In the rows, zero is written as 128.
Each path below is one point turned by a fixed rotation once a step. After each direction that follows a path, write how fast that rotation turns it, in degrees each step (0 if it stays still).
Each turn is a multiple of 5 degrees from 10 to 175, or 0.
Each row of a path follows its step; steps can be skipped.
Path 1:
step 0: [132 123 121 131 136 121 129 128 124 131 123 124 128 141 129 132 135 133
 122 129 120 129 139 131 134 115 132 123 127 122 133 129 126 134 143 125
 134 122 130 113 133 138 119 125 130 127 130 132 118 116 127 118 134 135
 128 124 132 116 128 131 139 125 123 125 130 123 126]
step 2: [126 131 119 133 128 114 127 119 140 129 135 122 142 127 125 130 125 138
 135 138 123 126 124 121 117 130 131 133 122 141 127 122 134 138 114 132
 124 124 122 130 129 133 131 117 129 129 133 122 128 125 122 122 133 131
 130 130 123 127 130 123 126 120 126 130 124 115 131]
step 3: [135 125 113 131 123 119 121 124 134 126 123 122 121 128 136 130 120 132
 116 126 115 112 133 129 123 124 128 134 134 129 133 127 132 131 123 128
 134 131 125 119 133 130 137 133 117 135 134 132 137 125 133 118 129 124
 125 134 135 121 129 137 128 130 115 127 134 125 129]
step 6: [124 126 123 130 128 122 132 123 132 124 120 114 123 120 129 129 138 126
 129 130 111 121 129 126 135 118 132 142 124 126 127 134 127 127 125 136
 127 119 127 132 128 126 121 124 132 139 132 121 132 118 114 121 125 121
 127 133 121 134 130 132 138 132 123 134 126 133 135]
step 7: [124 123 111 136 124 117 129 118 127 134 121 131 123 131 135 127 142 127
 132 145 137 120 135 141 132 124 125 128 130 124 122 133 126 129 122 125
 126 132 138 122 133 136 126 120 136 132 134 130 127 131 126 129 132 134
 126 138 126 124 125 127 129 130 120 129 121 125 123]
step 8: [122 128 129 131 130 119 120 122 120 116 120 132 123 130 131 126 124 131
 126 130 123 122 137 127 126 119 124 128 119 126 141 121 130 131 119 128
 140 125 124 115 126 134 124 116 135 132 124 130 125 129 127 135 135 130
 122 123 135 119 119 120 130 115 137 130 131 122 119]
step 9: [130 138 134 140 133 120 130 129 121 122 133 118 128 121 114 126 136 125
 123 138 116 126 135 125 119 127 130 133 123 135 132 124 134 136 119 122
 123 121 127 127 127 130 126 128 122 130 125 124 135 121 136 123 142 128
 124 136 134 131 119 132 136 136 139 128 127 127 131]
step 10: [125 138 120 125 120 124 130 124 122 123 128 118 132 130 126 120 128 138
 124 141 130 118 136 136 127 132 131 123 126 139 124 122 133 123 122 137
 125 129 122 128 134 129 130 126 116 127 130 123 132 132 124 129 132 124
 113 133 112 126 134 133 135 129 114 131 124 125 135]
step 11: [130 120 116 119 134 118 134 125 122 133 120 131 128 137 135 135 126 134
 130 132 115 127 141 124 126 127 123 122 123 133 138 122 119 136 130 131
 140 125 138 117 126 134 131 130 126 123 124 131 127 122 126 131 120 128
 122 135 129 125 132 132 136 127 118 128 131 128 139]
Directions:
[125 129 129 129 127 128 127 127 128 125 126 128 126 130 128 127 128 129
 125 125 128 126 126 128 128 129 125 128 127 127 129 127 126 128 127 132
 128 125 128 133 127 127 126 128 128 130 126 129 128 129 124 127 126 125
 127 128 127 125 129 127 127 126 129 129 129 128 129] => 160
[126 130 128 127 129 126 130 130 126 128 129 127 130 131 126 126 128 127
 127 128 127 127 130 129 127 130 129 129 128 127 130 125 130 127 128 128
 128 127 130 129 131 128 130 128 125 125 125 127 126 127 127 126 127 130
 128 126 130 127 127 128 128 127 126 128 124 127 125] => 40
